(in the rows, 128 means zero)
Rows swapped in pairs by one turn or mirror: which row each one swaps with:
buk: [131 116 119 156 116 106 114 119 105 120 147  91 139 121 114 168 141 125
 154]
nok: [125 100 135 153 112 138 134 104 126 148 142  94 128 107 129 135 144 125
 102]
dezug: [121 104 123 157 131 135 131  91 139 140 107 122 153 151 156 126 150 133
 110]
san: [111 103 147 125 161 120 130 104 107 140 111 117 167 141 155 117 120 121
 151]
Zirev: [120 103 125 120 141 122 152 127 119 127 127 109 183 118 139 130 114  97
 120]
Sifa: [118 115 113 154 122 117 105 117  93  99 136 127 142 124 132 138 148  93
 148]
fotab: [123  98 113  94 153 107 116 129 123 152 137 136 101 124 119 127 128 127
 107]
pesi: [128 125 119 144 119 118  92 110 169 140 126 137 113 133 147 125 138 126
 164]
reg: [ 96 118 110 110 145 105 159 100 123 146 140 124 139 131  86 122 127 121
 138]
bivis: [125 116 122 158 136 117 131 122 103 121 144 107 102 118 156 136 146 107
 155]
sabik: [121  83 117 107 101  88 109 129 129 117 133 112 127 145 122 151 153 129
 139]
rumal: [125 106 118 155 134 116 104  74 110 126 120 122 127 146 138 117 104 126
 122]
zole: [142  82 111 139 127 104 110 142 123 137 151 154 134 116 155 126 146 113
 138]
lil: [115 112 117 129 140 153 150 110 162 152 128 130 162 123 121 119 117 113
 119]
suke: [123 127  90 149 117 125 131 140 155 101 124 116 131 120 117 112 137 140
 172]
sini: [109 129 123 134 120 137 122 140 161 103  98 107 149 148 130 126 139 147
 144]
Togib: [121  92 124 139 127 120 135 100 161 125 119  95 132 120 128 103 138 120
  99]
zer: [119 127 122 125 133  86 115 133 125 145 139  80 152 124 136 151 164 146
 132]
maf: [122 130 125 116 140  77 113 113 145 119 137 114 172 119 130 135 113 103
 163]
Gef: [120 102 109 135 131 136 136 123 101 140 133 142 141 123 130 103 143 170
 170]
nebug: [ 98 130 122 107 137 113 131 136 134 121 126 116 110 144  95 141  97 128
 146]
boman: [116  85 109 128 128  98 100 134 160 105 117 143 140 140 124 120 155 147
 147]
Zuge: [125 125 114 144 149  99 147 136 101 130 140 132 138 114 123 113 111 168
 109]
Vivil: [134 120  94 148 137 127 120 128 132 111  93 110 138 152 160 130 112 150
 141]
zoka: [122 129 123 137 144  85 138 143 162 147 123 123 172 121 115 133 150 138
 128]
meb: [128 130 125 105 121  91  87 120 134 130 143 134 169 122 136 149 135 149
 160]
kone: [111  75 130 144 121 101 144  99 116 139 129 123 147 147 115 138 150 137
 106]
geza: [125 126 125 122 158 139 131 115 122 145 147 141 100 120 154 146 117 148
 125]
nizu: [115 125 116 123 153 114 152 121 172 115 136 120 158 113 123 126 115 172
 137]
sito: [131  95  85 120 108 144 121 123 116 125 145 150 122 118 136 114 124 127
 158]
Fozi: [123 120 116 122 106  84 127 109 122 142 136 132 175 129 134 130  99 164
 144]
Tigod: [ 95 129 118 107 115 122 107 112 155 144 123 101 103 147 129 123 132 147
 150]
zope: [146 109 108 108 145  98 109 116 137 140 160 130 117  89 139 119 135 143
 118]
kos: [128 121 120 144 140 114 114 113  91 130 134  85 163 130 142 132 129 116
 104]
rasuk: [123 120 121 110 140 102 130 127 126 155 145 169 134 123 154 121 132 164
 123]
nuku: [121 136 140 130 143 126 116 109 169 127 141 117 171  99 148 144 125 146
 141]
fifod: [105 122 102 113 111 125 119 124 109 133 142 134 109 135 115  95 107 150
 124]
Rit: [ 90 146 114 115 138 131 144 128 120 116 137 143 146 115  97 121 112 118
 137]
zib: [108 116 116 112 151  87 137 131 101 120 150 132 146 126  98 129 120 105
 149]
fudap: [116 127 115 161 127 149 135 110 113 108 142 107 120 121 121 128 127 105
 163]
Goli: [134  85 119 143 132  91  96 101 150  99 134 123 138 135 157 134 136 137
 156]
faseg: [119 143 121 106 133 148 137 122 152 131 138  92 133 116 132 163 123 143
 132]

fudap is swapped with zib
rasuk is swapped with dezug
nok is swapped with fotab
faseg is swapped with sabik
rumal is swapped with Zuge

Rows swapped in pairs by one turn or mirror: which row each one swaps with:
rem: [166 106 119 134 135 137 152 169 152 116 110 122 121  98 128 112]
nafe: [130 115 149 156 112 173 147 178 156 130 124 111 124  98 178  95]
dosaf: [145 119 134 153 101 154 135 184 173 129 116 100 119  92 162  97]
vaso: [148 144 159 165 122 132 174 182 179 114 124 118 147  79 115 124]
suge: [127 105 144 132 115 115 179 154 188  91 141 112 147 111 139 106]
Sef: [141 127 164 150 152 141 142 105 154 138 140  98 121  88 119 127]
Bem: [127  98 142 155 100 120 167 163 190 111 151 119 137 116 146  92]
voz: [113 138 156 119 106 166 152 151 163 133 150 104 145 139 124 133]
filu: [136 120 142 148 143 140 141  95 156 127 128 116 126  76 146 115]
Fetet: [113 151 150 114  85 159 153 150 163 123 149 118 148 109 126 135]
toru: [157 135 145 167 126 139 148 149 189 162 164 138 165 102 157 112]
rela: [131 110 150 151 141 144 135 104 152 124 138  88 122  93 128 135]
mevup: [160 136 141 164 129 144 180 126 188 140 148 151 152  98 147 136]
nibel: [106 152 159 125  94 146 161 148 174 144 126 115 156 120 121 108]
Tavel: [138 126 152 165 106 156 123 180 178 134 121  95 123  89 166 104]
boz: [155  95 154 119 133 135 148 177 159 121 113 139 124  88 130 119]
vizi: [159 133 143 171 135 155 163 138 185 131 166 116 177  84 157 114]
Labal: [169 124 123 178 131 158 174 143 170 136 155 119 167 102 148 132]
Tedud: [140 109 150 150  91 169 137 170 163 147 128 116 131  86 159  86]
rog: [140 117 153 155 111 176 145 185 167 144 123 101 128  83 162 100]
Nesu: [137 108 179 128 107 143 146 143 152  94 145 110 152  63 139 114]
gilu: [174 134 128 170 134 153 170 143 187 128 165 127 155  99 157 124]
puv: [138  96 145 148 132 110 140 142 186 109 158 114 148 116 155 100]
Meni: [144 116 136 153 118 176 133 179 167 141 133  88 131 109 167 106]
Vopu: [170 126 130 159 135 161 162 147 190 137 152 127 167 101 146 147]
mut: [144 102 163 128 115 117 158 140 180  96 144 121 152 133 141 120]
gafeb: [142 116 145 157 105 175 146 180 165 128 128 102 125 104 177 101]
guv: [138 120 163 144 148 142 133 104 140 134 134 103 142 100 129 133]
nalob: [162 115 124 115 129 126 165 157 147 143 128 131 126 100 121 137]
mola: [143 115 145  95 123 132 145 165 157 137 106 132 135  93 129 118]
Nas: [142 132 161 135 147 137 140 102 145 130 136 103 117  93 128 132]
vap: [178 131 142 167 129 150 169 139 188 147 166 132 149  92 147 130]
Ropo: [140 130 166 148 138 147 156 112 137 148 139 106 121  81 116 134]
sadib: [132  99 175 139  99 136 147 151 169 105 150 116 163  66 142 100]
laf: [175 129 134 160 132 163 171 134 185 135 167 121 164  88 148 125]
Fev: [114 140 162 109  89 148 147 152 172 118 143 125 147 127 125 125]
moze: [105 151 163 113 113 162 151 153 159 122 132 114 143 132 128 125]
sobuv: [140 132 152 137 146 138 138  96 156 132 146 101 127  84 128 118]
nutor: [132 129 138 134 119 134 148 107 136 154 143 103 123  85 128 115]
Ril: [102 149 162 118 110 158 166 156 159 125 131 121 151 129 141 123]
tobez: [138 134 156 147 115 128 175 177 164 132 115 114 144  72 103 120]
fofi: [ 96 144 167 119 104 163 162 148 169 127 149 109 152 117 126 120]

vaso is swapped with Nesu
puv is swapped with nalob
vap is swapped with sobuv
Fev is swapped with dosaf

